In the rows, zero is written as 128.
The rows of D fall into a few groups, which share some directions, and each row is roughly a mix of its group's hidden directions.
D:
[[110 163 109 175 149  89 105 148  83 144 107 138]
 [164  64 101 104 117 132 117  97 163 145 107 126]
 [155 107  99 107 128 167 100 122 131 166  71 113]
 [125 139 118 183  98 132 141 162 175  95 154 146]
 [ 97  80  72 177 118 135 137 134 142 147 115 134]
 [104  76 176 153 150 133 137 101 108 132  85 126]
 [167 178  78 130 132 107 146 112  98 136 114 161]
 [115 141 140 189  87 120 134 112 107 129 121 184]
 [149 146 101 127  94 110 135  81 104 160 177 152]
 [133 185 163  96 125 129  94  93  98 139 108 108]
 [ 97 120 131  88 114 109  93 117 187 146 141  92]
 [ 82 105 100 122 152  79 125 166 132 156 103 150]
 [143 131  68 143 119 155 183 124 134  96 100 122]
 [108 184 100 157 180 122  98 149 106 118 126 120]
 [ 85 160 157 102 120 110 187 149 126 142 136 156]
 [ 91 198 128 128 124 155 162 114 117 100 137 150]
 [122  96 151 105 128 157 155 131 158  90 162 178]
 [ 79  99  78 145 118 164 112  95 145 126 146 147]
 [ 74 150 122  89 110 155 152 140 146 102 149  87]
 [153 125 200 151 117 112  90 138 105 134 143 154]
 [ 93 139 146 128 155 148  86 140 156 115 189 149]
 [127 146  92 158 130 166 167 113 140 185 130 102]
 [130 185 169 161 103 113 116 171 127 141 151 117]
 [108 108 169 164 141 153 122 104  93 129  79  98]
 [187 185  97 123 140 143 121 118 137 116  93 138]
 [141 141 171 124  86 151 122 193 137 154 141 116]
 [105  60 107  85 119 105 133 142 108 128 151 154]
 [151 168 117 137 149 128 174 100 146 121  73 100]
 [115 101 112 180  76 103 137  85 150 139 118 121]
 [119 178 104 170 104 117 127  80 124 142  92 148]
 [129 192 161 142 114 128  95 129  80 126 155 124]
 [111 130  89 121 139 126 110  73  78 142  90 109]
 [140 104 145 142 145 186 161 154 182 131 112 126]
 [130 138 194 172 165 134 124 113 108 147  97 135]
 [ 93  96  63 102 112 128 109 127 155 123 134  91]
 [116 134 157 127 142 189 151  90 145 115 176 139]
 [152 132 120  98 101  86 115 135 200 146 138 131]
 [112 110 106 101 130 106 195  88 139 148 102 147]
 [120 167  96 131 138 116 103  90 150 105 157 183]
 [176  94 168  97 138 170 128 147 120 146 153 153]
 [110 101 161 132 142 109 142  91 125 166  65 114]
 [113  91 147 114 106 155  98 132 124 173 185 142]
 [143 132 162 124 101 118 129 127 135 148  47 151]
 [117 130 178 138 133 136  81 170 112 145  79 126]
 [134  97  86 159 118 162 118  63 107 129 124 137]
 [170 165 118 144  94 150 115 168 153 129 100  90]
 [140 161  99 134 128 133 158 161 138  98 195 114]
 [139 149 112 133 114 137 181 173 124 146  86  85]
 [122 138 157 133 112 147 188 134 171  98 155 163]
 [131 156 123 102 121 128  72  90 152 117 108  77]
 [140 148 171 136  77  85 154 149 149 114  95 119]
 [129 196 128 161 143 147 123 146 141 152 160 166]
 [138 170 137 187 161 163 127 117 127 149 167 128]
 [168 159 139  75 167 155 131 166 107 124 125 139]
 [156 105 158  80 124 126 188 152 112 141 151 137]
 [116  99 122 209 138 111 140 152 119 157 119 134]
 [166 186 132 141 129 119 137 131  91 138 109  76]
 [140 111 183 130 118 171 134 167 140 107 156  90]
 [ 78  91 121 140 103 131 123 160 164  79 147 124]
 [138 154  77 107 105 110 100 126 107 132 120 190]
 [111  94 169 104  91 127 146 163 136 114 170 163]
 [115 145 132 143  80 141 163 136  79 152 114 174]
 [127 161 125 133 160  89 171  74 141 115 154 111]
 [ 91 198 137 122 159 130 111 122 103 138 165 121]
 [112 175 132 100 178 137 156 117 156  90 123  99]
 [122 131 141 110 155 135  98  79 134 159  98  71]
 [131 109 109 133 185  70 132 119 135 136 158  90]
 [159 129 158 173 110 137 129 116 183  81 132 136]
 [149 162 117 179 148 145 102 123  65 131 122 139]
 [125 107  92 116 147 180 118 153 110 105  96  80]
 [160 154  94 130 104 125 134 100  80 131  81  96]
 [148 123 131 141 121 114 105 148 122 170  91  58]
 [125  66 116  93  91 159 126 153 131 112  92 117]
 [121  94 172 138 121 146 111 113 177  92 172 139]
 [159 144 131 117 132 114 156  61 132 178 124 151]
 [170 136 112 143 164 106 145 149 102 127 102 188]
 [143  56 130 130 121 131  98 169 129 100 152 148]
 [105 110 168 106 146 164 124 165 104 144 178 153]
 [142  43 127 128 127 116 123 118 147 132 143 166]
 [111 171 102 144 188 125 130  89 103 112 104 117]
 [113 165 144 113 120  78 143  78 122 166  98 122]
 [113 170 104 167 171 150 105 142 115  86 139 153]
 [117 117 171 130 116 162  98 112  90 168  89 154]
 [202 116  78 134 116 144 101 122 148 128 126 117]
 [157 138 141 107 121 153 111 195 105 145 172 137]
 [153 123 162  98 150 139 144  56 131 148 137 103]
 [106 140 133 148 113 132 136 107 163 158 202 148]
 [123 120 128 117 122  67 155 132  78 168 150 107]
 [163 155 112 103  76 150 169 109 134 143  92 112]
 [145  78 134 125 168 134 178 149 111 164 132 154]
 [139 124 129  77 156 125  59 126 146  97 143 117]
 [102 127  97  68  89 106 119 163 155 120 119 150]
 [157 157 145 126 112 143 112 190  93 129 107  88]
 [139 104 182  94 109 121  96 166  89 147 130 111]
 [117  99 119 128 113 182  97 136 146  84 167  99]
 [156 148 103 116 126 175 130 148 106 158 187 107]
 [150  84 171 164 136 163 131 124  86 112 132 158]
 [135  54 123 126 162 128 136 100 173 136 134 123]
 [117 146 166 122 114  71 128 127 110 164 108  78]
 [152 167 153 121  89  87  94 111 115 165 106 109]
 [141 184  98 137 173 131  92 153 138  89 129 127]
 [ 87 106 105 166 103 100 151 170 163 146 116 112]
 [126 132 137 168  72  94 130 124 167 163 160 133]
 [125  96  88 112  78 150 132 122 119 132 187 110]
 [141 159 197 134 126 130 123 174 141 156 101 116]
 [159 132 115 105 113 125  95 152  78 142 132 187]
 [121 138 103 133 170 139  95 175 107  87 105 163]
 [127 148 144 151 158 155 123  83  60 143 120 123]
 [131 178 166 122 115 128 107 150 186 133 163 124]
 [166 156  89  81 182 114 124 138 121 129 131 104]
 [140  99  85 100 136  92 134 144 126 176  81 123]
 [141 116  95 147 101 141 107 122  58 131  86 118]
 [153 147 104 159 202 126 104 122 120 148 101 128]
 [128 111 135 103  72 106 126 184 144  86 115 132]
 [118 118  65 148 151 129 138  77 105 141  92 137]
 [146 147  98 137 131 129  80 118 142 146  87  68]
 [149 186 171 122  80 109 120 142 109 102 138 130]
 [101 129  82 177 149 113 150 177 143 136 111 151]
 [160 130  94 163 133 106 150 107 101 123  63 128]
 [151 167 157 133  89 151 152 154 162 164  98 142]
 [127 159 112 168 171 165 100 123  78 107 126 130]
 [100 128  65 169 147 181 135 138 128 129 125 128]
 [123 135 104 138 101 115 128  70 133 151 109 191]
 [128 117  67 129 124 147 110  83  78 129 112 104]
 [127  85 100 144 148 103 134 100 174 140 128  75]
 [150 134  99 127  75 145 117 100 144 162 162 171]
 [ 96  86  78 148 116  96 110 131 138 120 116 176]
 [147 112  99 107 145 166  99 106  73 166 132 111]
 [137 100 181 108 129  98 114  92 119 179 143 147]
 [125  85 101 133 127 117 117 189 109 135 108 177]
 [174 124 141  95  92 144 125 122  94 187 122 130]
 [122  64 143 100 121 123 112  76 111 159 112 116]
 [177 117 197 137 115 123 146 106 115 126 130  93]
 [156 102 157 119  92 104 155 113 190 142 110 144]
 [156 108 148 100  67 117 132 164 103 131 148  92]
 [132  87 157 146 117 107 151 152 102 184 118  91]
 [163 112 104 130 132  95  91 118  67 156 102 129]
 [104 177 100  83 144 117 100 169 103 122 111 141]
 [ 93  63 125 117 147 117 172 150 143 121 113 156]
 [160 114 176 114 161 144  95 101 105 139 165 158]
 [102 116 162 211 113 133 134 149 134 137 119 124]
 [101  50 134 145 159  94 118 125 131 128 118 148]
 [190 134 139 160 126 122 146 117 118 134 109 190]
 [173 116 147 142  95 196 135 124 137 115 161 127]
 [108  97  78  86 127 133 106 126 175 126 155 102]
 [121  96 152 175 180 149 134 156 118  97 128 158]
 [122  56 113  93 106 127 129  95 129 125  92 146]
 [189 127  65 117 108 133 116 104 105 142 121 120]
 [110 110 123 176 149  93 107 126  73 156  98 119]
 [103 113 202 136 148 105 130 127 170 137 107 116]
 [150 105 105 125 118  97 163  85 187 120 114 147]
 [105  90  64 104 156 139 116 136 105 142 108  98]
 [ 96 139 119 162 129 126 132 120 149  90  57 107]
 [112  81  72 109 109 173 135  97 142 130 122 144]
 [ 79 142 131 101 130 118  91 176 105 108 162 105]
 [ 74 150 122 182 146 106 116  97 149 110 155 134]
 [108 105 131 109 125 110 173 184 111 123 143 178]
 [138 113 106  95 135 139 111  52  94 116 106 130]
 [101 116 114  70 112  76 105 130 117 160 153 134]
 [114  74 157 105 132 162  81 153 111 157 116 128]
 [126  84 132 130 122 150  56 112 119 117 139  88]
 [130 103 102 192  99 103 126 155 132 141 129 172]
 [ 97 167 101 118 184 145 126 153 121 130 125  80]
 [128 156 202 146 120 142 102 109 129 120 170 139]
 [145 172 125 166 145 144 185  93 118 113 109 147]
 [137  85 133  97 135 157 148 145 137 114  97  64]
 [182 115 157 140 102 112  84  96 152 121 158 147]
 [113 171  80 176 168 121 135 108 149 104 129 127]
 [ 99 117 196 131 122 177 116  99 136 141 105 120]
 [127 174 128 127 138 142  89 113 115 154  82  75]
 [159 133 126  59 141 117  94 142 115  99 155 156]
 [ 99 146 207 156 127 142 129 159 141 113 130 130]
 [124 143 166  74 136 148 164  98 129 146 123  82]
 [136 102 143 120 199 132 141 145 110 174 119  99]
 [121 173 112 128  91 128 149 121 152 122 114  58]
 [144 112 140  94  72 185 124 147 131 129 146  99]
 [123 100 179 136 100  97 126 146 165 166 166 126]
 [194 158 164  99 128 134 133  94  95 118 123 132]
 [152 104 131 156 194 157 140 152 111 140 133 167]
 [112 105 107  92  73 160  95 134 157 121 110  97]
 [152  82 124  99 109 133 101 152 104 180  97 108]
 [ 90 115  88 145 149 171 124  79 149 143 158 127]
 [148 123 143 119 135  88 175  75 142 122  98  93]
 [169 119 157  77 161 154 139 104  90 143 110 112]
 [121  66 146 100 140  75 117 105 107 104 144 128]
 [158 133 143 124 127  68 102 105  97 144 122 179]
 [ 95 170 150 161 115 140 118 122 153 115 114  65]
 [114  97 117 124 109 109  92  70 141  83 139 157]]
One row of each group comes first, with its name. Which group is each row after those in?
[158 113 186  80 139 121 126  88 109 114 122 104] -> K
[153 117 153 181 110 164 160 128 172 131  96 121] -> B
[121 142 174 139 114  98  88 173 118 133 135 177] -> P
[185 134  97 171 146 160 119  88 139 108 116 119] -> U

[113  94 114 154 155 104 106 129 135  77 129 183] -> K
[130 140  92 124 163  96  93 181 111 102 160 137] -> B
[137  68 125 141 155  72 128 109 125 161 144 108] -> B
[153  95 116 106 169 129 183 144 153 146 135  88] -> B
[137  85  96  87 154 162 116 171 117 102 132 153] -> P
[122 176 150 135 147 154 168  86 102 129 159 158] -> U
[174 101 118  84 131 117 123 131  74 123  86 118] -> P
[110 113 131 133  90 114 168 175 171 113 112  89] -> K
[109 102  88 102 141 107 121 160 193 134 116 108] -> U
[116  60 119 155 138 104 121  81 107 128 100 128] -> K
[162 109 134  92 135 147 137  86 109 190 149 117] -> P
[133 133 104 123 137 179 119 125 134 150  60 164] -> P
[153 143 116 126 139 163 141  55 141 159 155 136] -> K
[106 189  76 126 157 108 147 137 125 125  94 129] -> K
